rotation ticks, each row followed by its count of ticks
The counts run from 0 to 121.
[110 143 105 144 115 135 128 112 162  99 140 113 143 119 126 151  87 111
 131 153 111 102 129 136 132 174 120 103 164 159 151 114 123  96 126 113
 133  94 159 103 112 100 118 121 118 108 154 135 182 167 147 166 145 119
 160 174 134 105  81 117  94 113 130 121  96 158  78  97  79 181 150 117
 101 140 173 106  71 153 108 143 156 112  91 132 125 103 110 102  99 147]
60
[110 142  79 164 144 105 130 135 161  85 110 104 123 133 152 142 106 127
 113 151 104  90 120 147 130 146 129 178 164 129 133 119 119 116 138  76
 152  71 130 141 127 100 137 113 120  66 150 116 144 131 169 121 184 101
 163 157 146 107 110 126 100 149 112 150 100 125  89 126  73 178 146 144
 119 148 128 109  68 179  84 153 148 108 129 138 149  67 120  96  62 162]
63
[109 133 104 182 112 119 110 105 160  92 119 101 124 126 137 147 102 121
  90 110 165 122 137 117 142 160 117  94 186 134 130 110  97 108 163 138
 163  85 131 124 120  81 119 148 129  81 162  96 144 164 176 170 134 105
 150 162 139 140 115 148  69 118 110 145 116 174  88 137  83 136 148 183
  91 105 148 141  96 126  95 122 181 126 109 155 136 116 117 115  95 158]
52
[117 108  83 200 138 128 113 106 150 124 106 105 115 136 154 114 138  93
  67 135 101 114 156 125 110 135 145 126 145 123 150  84  69 104 151 117
 140  86 150 170 121 107 131  94 106  94  89 125 128 118 163 131 140 127
 159 177 149 111 117 140  82 141  93 128  90 127 121 118 108 157 127 128
 114  79 124 137  89 142 116 142 187 156 139 147 121 110 144  67 119 163]
110
[ 97 122  84 148 106 151 140 109 138  91 127 110 157 125 122 132  87 122
 102 154 113 129 145 136 145 180 126 137 181 139 132  86 139  94 133 113
 129 101 155 119 134 105 121 132 114 112 155 135 162 167 159 185 169 114
 139 164 127 112  81 127  99 123 153 125  90 136  86 106  77 171 163 128
 108 145 149  99  72 143  79 143 155 108  88 142 140 122 113  95  85 160]
59
[ 91  98  91 180 143  91 109 124 184  71 109  98 129 138 139 130 118 133
 104  95 127  87 149 131 144 168  97 111 184 121 126 129 119 134 185 111
 145  99 106 133 125  77 138 150 131  98 159  84 131 145 181 143 156 105
 117 127 134 100 154 125  87 124 134 153 122 144 106 153 128 155 125 185
  89  89 123 143  93 105 112 147 156 107 110 159 137 133 162 101 101 155]
17
[131 106 100 126 154 102 146  91 156 115 143 121 102 151 157 154 135 108
 118 135 115 104 146 171 110 174 122 124 103  96 121 111 120  91 166  88
 103  80 152 127 134  81 148 137 119  68 130 146 159 165 141 127 137 126
 188 185 182 125 112 116 103 134 134 124 124 185  95 110 101 152 134 117
 109 135 152  91 109 129 131 168 178 152 136 133 118  63 134  83  87 144]
37
[129 108  99 121 105 118 124  75 146  99 106 123 129 134 151 172 142 118
 108 117 144 136 178 156 136 171 131 107 131 119 142  64 121  71 186 152
 115  77 166 144 161 126 147 116 136  80 112 148 142 137 167 162 117 149
 153 189 154 129 115 108  92 131 127  98 122 165  92 125  70 145 150 129
 117 151 153 111 128 117 113 122 176 142 108 159 116 121 155  86  82 143]
117
[101  97  71 143 132  93 149  83 132  80  90 137 106 152 137 171 123 116
 138 135 139  92 139 155 131 147 113 122 142 113 112 122  83  79 160 103
 132  74 142 149 146 147 145 144 167  74 148 137 132 136 161 114 152 135
 153 179 136 102 115 123  84 169 136 121 110 157 116 115  76 159 134 112
  98 111 162 111  93 163 121 112 175 105  97 149 108  98 188  93 111 131]
119
[141 111  84 138 146 105 130 121 134 103 109 114 144 164 148 134 124  86
 107 137  98  99 142 166 118 194 156 141 125 122 105 117 170  72 146 121
 112  93 156 132 130 125 130 132 132 126 131 141 122 131 123 177 134 100
 130 162 163  97 105 132 108 138 170 146  90 148 142 108  71 187 146 137
 142 130 159 128  78 121 119 161 138 164 123 116 124 101 149  75  71 163]
34
[120  98 100 199 111 102  99 111 171  63 104 103 123 149 165 163 156 117
 123 111 127 113 143 150 100 163 139 111 137 116  90 112 111 120 197 145
 113 104 144 170 167 114 101 122 131  94  96 127 117 133 181 132 129  98
 137 170 129 107 120 142  76 153 128 114 105 150 129 129 112 155 148 141
 134 100 123 140  96 126 133 109 163 194 126 146 135 115 169  98 108 155]
112
[103 167 108 151 143 104 106 130 166  96 109  89 108 120 151 174  98 118
 146 153 105 109 125 165 131 146 120 157 144 156 132 107 110  90 143 102
 137  72 149 146 110  98 130 106 123  93 155 128 144 141 175 124 158  91
 155 180 148 108 108 124  92 135 109 120 119 134  86 133  81 181 152 141
 118 161 144 114 100 177  95 150 187 111 111 151 135  98 125 114  78 167]
62
[108 121 108 150  93 117 110 107 152  58  98  90 163 139 141 171 113 123
 138 125 116 132 117 140 162 177 127 129 174 148  90 120 137 109 153 133
 139 104 131 129 123 135 126 133 137 112 175 122 135 134 164 168 169  79
 114 152 135 121 113 124 100 145 141 146  99 176 113 119  96 166 158 187
 122 149 159 133  71 126  94 141 174 115 110 147 165 126 136 121  65 166]
57
[117 121 106 147 131 123 112 119 196 100  91  87 125 149 149 138 110 118
  96 144 104 131 147 169 118 169 130 120 164 133 115 104  99 107 152  83
 142 103 145 160 107  86 121  98  59  90 126 121 127 110 158 106 141  77
 164 148 163  92 117  97 124 120 110 137 113 144  89 108 124 146 131 150
  98 108 120 122  97  86 133 143 169 133 135 110 112  75 114  98  80 153]
102
[ 83  62  93 173 123 121 131  84 147  78 106 123 138 141 136 155 109  91
  96 110 162 102 175 132 161 166 114 117 170  84  91 116 112 110 178 107
 133 136 111 126 157  91 144 145 128  81 149 117 142 167 175 148 146 110
 138 178 123 116 130 129 103 159 133 139 106 196  95 125 126 119 126 147
 111 125 146 117  79 118 108 139 168  91 103 105 132 133 177  97 118 143]
48
[128 114  95 166 114 129 112 124 138  95  75 137 156 152 153 169 131  83
 114 127 119 109 143 151 121 189 140 157 131 112 113 109 120  80 178 113
 130 138 151 145 156 139 130 115 131  84 129 164 126 115 128 160 133 100
 163 196 129 126 111 122  96 169 123 149  89 129  92 117 101 166 140 136
 156 130 143 143  72 107  96 131 157 153 132 109 131 115 149  99  68 159]
0
[109 106 100 178  89 114 114  89 125  78  97 113 144 144 127 175 147  94
  95 114 149 117 168 139 134 186 132 112 148 119  88  96 133  82 191 120
 142 122 138 161 172 113 118 131 134  80 132 135 139 136 124 179 119 101
 138 157 149 122 126 126  86 156 131 145  80 168 115 105 119 156 128 134
 159 127 171 167  91  92 106 115 166 136 104 135 103 131 166 106 106 175]
81
[108  87  68 161 101 114 121  95 145  83  90 108 118 157 153 135 112  74
  66 122 136 123 155 140 146 147 141 112 172  94  86  95 107  94 162 117
 139 139 127 163 161 134 122 107 102  93 114 144 109 126 147 117 145  99
 156 170 148 110 120 132 112 152 108 123  79 183 115  98 103 123 120 141
 148 100 124 140  85 121 144 102 173 130 129 110  93 114 179 119 113 142]
79
[127 127 112 210 108  94 105  98 149 118 150  98 106 127 143 131 136  99
  74 117 127 129 152 141 103 175 115  91 130 109 108 111 119  98 162 100
 125  87 145 161 136  80 136 127  93  97 103 110 154 173 140 139 124 117
 186 149 157 141 139 166  71 119 103 124  95 167 107 114 107 152 106 136
 121  78 131 159 104  92 129 127 172 166 135 150 101 114 152 111 102 178]
76
[110 125 105 135 140 112 116  85 179  87  66  66 142 154 140 172 123 120
 117 127 135 126 137 145 128 141 152 106 203 145  96 100 102 117 169 143
 146  68 135 149 113 114 115 120 113 115 149 129 119 108 195 145 146  60
 123 159 130 104 123 101 130 132 120 128  90 172  99 112 119 143 154 171
  96 106 154 124  97 124 120 150 189  96 112 134 158 106 145  95  89 165]
22
[121 107  73 141 139 146 136 104 188  96  97 121 122 125 119 143  74 124
 120 154 142 101 160 166 143 171 129 158 159  92 145 116 114 104 148  88
 142 106 158 129 138 113 148 135 108 100 160 142 153 109 161 146 149 122
 176 156 131  99  97  91 111 135 132 134 107 137  65 116  92 150 156 120
  92 143 154  90  96 124  95 132 159  70 106 118 148  95 130  87 106 164]
94
[ 98 111  90 181  88 132 135 125 169  78  87  67 159 103 125 151  68 117
 119 148 131 116 137 132 139 156 141 126 167 127  99  99  89 103 123 120
 137 122 130 155 147 137  80 106 116 108 151 123 141 144 170 162 136  85
 121 155 135 104 108 123 102 137 123 129  85 147  78 109  85 159 146 142
 128  93 152 138  85 154 102  91 176 114 104 143 112 112 129 103  99 166]
55
[135 100  75 162 148 107 125  85 131 122 144 160 111 167 131 127 114 111
 131 145 147 122 140 155 126 183 107 111 119 119 113 104 114  70 179  94
 106 104 165 123 136 107 138 158 143 120 142 130 127 166 124 138 125 125
 180 187 158 112  99 132  83 161 153 105 134 122  96 103  83 165 149 129
 133 135 164 137  76 146 121 145 148 140 117 121 126 106 143  78  76 164]
3
[108 117 104 182 126 145 102 110 182 109 108  61 159 117 126 121  93 140
  91 131 121 156 151 159 130 177 136  81 188 145 109  95 107 109 146 136
 131  97 126 139 133  89 102 119  89 117 138 109 145 129 180 170 145 109
 127 153 149  89 118 111 101  95 141 118  93 151  81  99 109 151 151 135
  79  71 134 131 101 101 125 112 163 119 114 155 116 122 115  74 116 160]
20
[116 129  73 175 159 113 111 128 170 101 137 124 129 132 140 111 113 133
 103 135  90 108 143 154 136 189 115 164 166 125 144 121 143 137 163  63
 154 106 126 130 134  61 137 146 116 118 160 115 132 136 168 142 182 107
 151 147 144 105 132 115  85 130 146 152 132 101  87 133  99 180 146 168
  95 104 117 128  99 103 101 153 128  99 110 139 144 105 124  92  61 169]
98
[141 146  89 131 146 126 110  98 153 113 123  77 110 161 144 110 107  73
  76 139 114  99 158 170  94 173 140 141 138 114 104 113 148  72 123 101
 128  63 160 147  99 100 152 115  94 110 129 130 135 126 126 145 143  94
 176 138 151  96 102 116 138 131 128 134  68 169 109 109 107 186 124 140
 146 148 147 124 108 120 131 186 160 121 134 109 115  86 152  77 110 190]
69
[138 131  84 205 136 106 103 115 132 124 134 105  91 143 148 101 134  67
  58 107 100 118 151 146 125 163 115 107 143 120 134 100 132  94 152  80
 141 119 125 149 133  72 135 136 106  98 118 114 139 163 136 149 155 128
 172 167 145 119 150 178  82 121 109 143 100 153 117 117 103 166 107 134
 139  67 138 148  92 105 112 130 150 160 127 145  98 130 160  88 100 163]
75
[108 113  94 139 109 125 121 108 136  77 108 108 164 132 123 137  98 122
 117 139 121 138 137 121 162 190 129 149 182 130 110  88 140 100 152 123
 141 109 133 135 140 124 136 132 131 118 172 128 158 146 160 184 188 112
 120 143 125 139 112 133 103 144 140 124  86 147 106 101  83 181 159 164
 123 155 157 131  67 147  84 151 179 104 102 140 159 133 110 108  71 183]
58
[117 131  80 180 144 110 110  94 145 125 125 109  97 175 160 118 147  99
  72 117 113 131 170 124 111 136 136 113 161 128 114  89  86 108 181 127
 137  84 166 156 119  75 144 108 107 108 126 120 101 140 152 134 153 118
 162 183 149 110 107 138  94 125  99 104 122 128 129 117  94 167 132 149
 133 101 121 137  91 148 133 163 185 141 135 152 125 125 150  77  98 170]
109
[139  85  76 190 138  90 119 109 160  90 152  83 129 128 125 129 130 102
 116 120 138 128 157 166 134 202 111 143 126  81  71 117 135 114 171  82
 133 120 107 142 143  79 128 169 123  94 115 102 139 165 149 143 130 105
 150 138 183 127 144 150  87 130 161 144 136 169 132 137  95 142 124 162
 101 109 128 128 126 107 133 120 152 160 121 140 116 106 160  93  86 164]
42
[143  98  76 121 109 106 120  87 147  93  95  93 142 146 138 154 114 128
 129 136 123 146 181 163 146 213 108 132 124 113 111 104 114  79 176 103
 127  97 126 133 128  88 159 151 115 107 141  96 128 123 126 149 133 105
 138 124 167 118 141 107 101 102 170 130 140 163 103 124  99 163 120 141
 112 127 162 138 124  78 136 148 191 109 116 152 104 138 148 103  88 164]
11
[141 105 101 151 108 115 129 108 143  98 110 149 144 149 145 171 140 116
 113 116 103 103 134 136 137 190 124 144 125 108 128  87 145 103 195  94
 114 134 153 139 166 109 145 134 155  98 131 142 140 148 133 149 150 130
 185 199 128 122 111 113  85 151 133 140 118 151 107  99 106 163 156 128
 151 132 160 136  68  74  99 138 161 146 129 114 131 119 142 114  52 147]
1
[140 150  84 191 138 107 122 130 166 100 115  84 121 132 170 157 114 125
 116 133 120  99 123 158  95 152 151 148 126 128 147 121 107 103 138 121
 119  85 164 153 124 134  95 116 121  98 107 133 159 132 177 168 120  90
 171 190 139 111  92 121  90 149 132 138  79 121 126 132  89 175 144 112
 112 119 152 127  78 148 116 136 168 172 129 148 148  90 128  70  89 165]
30
[111 132 119 155 120 118 118 112 206  85  95  70 145 145 135 147 109 115
 112 109 122 133 139 157 131 154 135  87 186 144 117 109 101 116 154 148
 139  90 142 141 115  99 111 118  97 101 152 117 148 125 184 154 130  71
 135 155 153 111 121  97 114 101 117 128  90 176  80 123 113 143 148 156
  74  89 154 129 105 101 145 123 175 122 115 146 123  92 138  96 106 150]
21
[ 86 101 107 170 151 133 106 101 148 104 135 125 137 156 142 138 152 105
 100 115  84 124 150 143 112 181 114 106 163 137 124  77 117 121 183  98
 106 147 127 135 147  70 114 118  93 114 110 125 164 149 138 140 146 117
 135 190 146  98 128 126  87 129 132 127  96 151  97 102 139 191 149 110
 133 109 114 122  84  97 117 147 142 150 101 113 112 118 134  71 104 143]
106
[ 93  85  85 150 115  97 133 101 133  90 110 119 135 181 155 117 127  91
  92 119 111 122 142 138 137 171 132 105 165 124  84  80 139  94 180 137
 119 102 137 154 152 141 119 121 141 124 117 127 109 122 137 115 168 116
 139 164 148 101 119 148  95 139 152 110 101 152 138  86  71 174 138 148
 122  94 139 124  77 117 143 121 167 175 119 162 114 113 182  91  67 132]
114
[118  61  36 183 120 109 128 128 156  73 107 118 132 135 143 123  97 128
 135 137 145  95 156 160 133 195 131 156 127  74 102  88 121 119 162  99
 122 128 138 138 163  94 146 133 141  92 122 111 112 135 155 106 144  96
 166 155 142  93 126 116  91 149 166 156 133 132 127 122  85 149 122 136
 113 123 134 124 119 114 118 117 147 130 122 130 129 102 177  76  94 172]
8
[118  94  85 187 106 105 111  97 168 108 111  87 100 154 148 138 104  84
  84 130 152 140 143 154 122 157 141 113 161  92  77 100 111 100 170 123
 125 116 137 179 136 107 106 117 101  81 114 131 118 133 164 113 125  97
 180 176 152 109  99 131 110 150  97 123 107 173 107 111 110 118 126 169
 148 112 116 129 131 136 160 114 160 128 124 129 112 103 178 103  98 174]
78
[124 138  82 187 134 126 113 148 163  81 135  74 130 106 155 120 102 121
 131 142  77  89 122 165 114 186 131 168 121 123 124 136 164 109 125  93
 123 101 142 136 130  97 113 113 112 125 118 131 159 152 148 147 142  97
 157 163 124  86 119 130  85 132 144 142  92 141 124 124  95 191 141 134
 131 129 133 124  89 123 112 148 135 139 104 128 155 113 134  82  92 182]
65
[134  96  75 125 136 128 123  93 170  90 109 115 143 140 131 133 103 124
 109 138 154 124 198 137 131 186 118 125 151 101 128  91 126 103 170 114
 161 103 135 145 134  65 180 143 113  88 157  96 143 138 151 152 134 120
 159 118 169 123 139  94  99 105 156 132 135 162  87 128  96 144 117 143
  88 133 155 124 121  96 120 151 177  90 106 143 104 112 157 101  82 167]
12
[115 104  76 149 169  99 135  83 142 117 127 113  88 161 135 149 120  69
 114 138 151  89 165 169 101 159 125 146 100  99  94 128 107  86 170  99
 130 103 148 131 135  89 138 147 118  74 128 121 133 143 162 120 131 117
 171 174 171 101 108 123 101 143 141 121 118 146 122 126  86 169 137 131
 118 132 155  99 120 183 140 153 160 127 124 117 102  64 169  83 106 147]
38
[116  96  90 183  88 100 123 122 159  76  82 109 111 117 156 163 108 145
 127 127 141  98 131 133 130 155 116 140 153 114 124 112  95 112 180 106
 158  85 146 145 165 148 131 125 140  79 150 128 128 156 182 139 149 111
 180 173 119 120 117 116  63 165 103 152 108 150 114 142  93 133 118 145
 123 120 156 127  84 131  85  94 177 120 113 175 131 125 151 116  83 159]
87
[ 99 107  90 175 146 140 106 103 140  99 111  95 135 158 147 126 144  93
  87 126  81 118 186 154 130 174 136 131 156 126 117  86 122 122 165  97
 124 142 140 157 122  89 130 104  90 118 114 132 139 123 131 157 145  90
 129 184 136  99 125 117 106 150 131 119  66 144 121  95 145 186 143 122
 143 122 123 139  90 109 115 177 158 110 124 100 142 147 139  63 110 168]
105
[112 133  89 163 146 103 100 130 151 100 100 105 113 128 146 144 128 146
 154 133  81 105 137 178 137 178  93 169 155 143 119 130 117 110 173  58
 146  98 117 141 125  68 139 145 133 105 167 106 123 125 146 127 173  94
 149 153 147  84 129 106  85 134 134 144 129 144  78 137 129 189 145 147
 114 132 145 140  95 115  93 150 156  95 106 130 131 107 118 107  70 164]
97
[156 121  75 175 126 117 119 107 164 115  94 140 111 149 183 154 104 119
 102 135 124  93 149 149 120 173 109 128  88 138 152 128  82  71 159  92
 124  93 165 126 140 100 147 121 123  76 151 117 107 139 140 122 142 132
 189 201 134 120 116 115  64 127 129 158 135 146  99 133  88 153 108 112
 140 106 151 124  81 125 101 121 185 152 148 157  99 104 147 100  94 161]
5
[ 71  92  91 180 141 109 116 121 163  80  82 109 130 143 143 164 131 133
 122 101 121 111 159 162 133 176 106 124 182 125 124 134  94 112 175  91
 153 126 107 149 134  65 119 127 114  83 165  81 131 131 171 123 155  94
 109 134 140  87 158 113  79 123 136 150 122 149  86 158 120 167 125 148
  97  86 132 145 103 114  93 109 163  97  99 160 106 134 147  94 107 145]
16
[109 117  91 173 105 115 136  68 124  98 118 138 110 149 117 147 122 108
  98 116 149 136 143 133 145 163 100  80 162 125 113 110 104  75 174 120
 114 107 168 127 140 124 124 148 152 113 165 134 136 176 141 135 147 141
 180 165 139 110 104 143  88 160 130 106 113 167  85 105  76 175 127 129
 114 108 165 142  83 143 125 102 180 121  99 154 123 117 159  98 114 154]
84
[ 90 152 124 154 141 118 116  96 163  89 122 119 128 149 142 166 144 121
 137 103 100 128 120 144 127 160 129 120 164 174 129 118 134 108 182 132
 119  99 146 125 137  96  87 133 148 131 152 144 174 150 165 181 123 115
 122 196 131  89 103 116  69 144 134 123 103 145  98 115 104 193 179 143
 113 119 141 115  73 129  90 143 145 147  96 139 153 116 117  72  95 144]
26
[123 114  57 180  94 136 101 124 156  75  95 112 137 115 134 129  79 136
 141 144 120 122 132 156 152 210 113 145 152 124 109 108 131  83 136 112
 131 135 128 122 154 131  93 133 136 125 167 130 130 142 159 159 153 120
 154 143 128  96  99 103  98 136 159 139 104 158  80 101  67 171 143 145
 130  87 163 129  90 112 110  93 134 112 100 153 127 127 148 103  83 162]
90
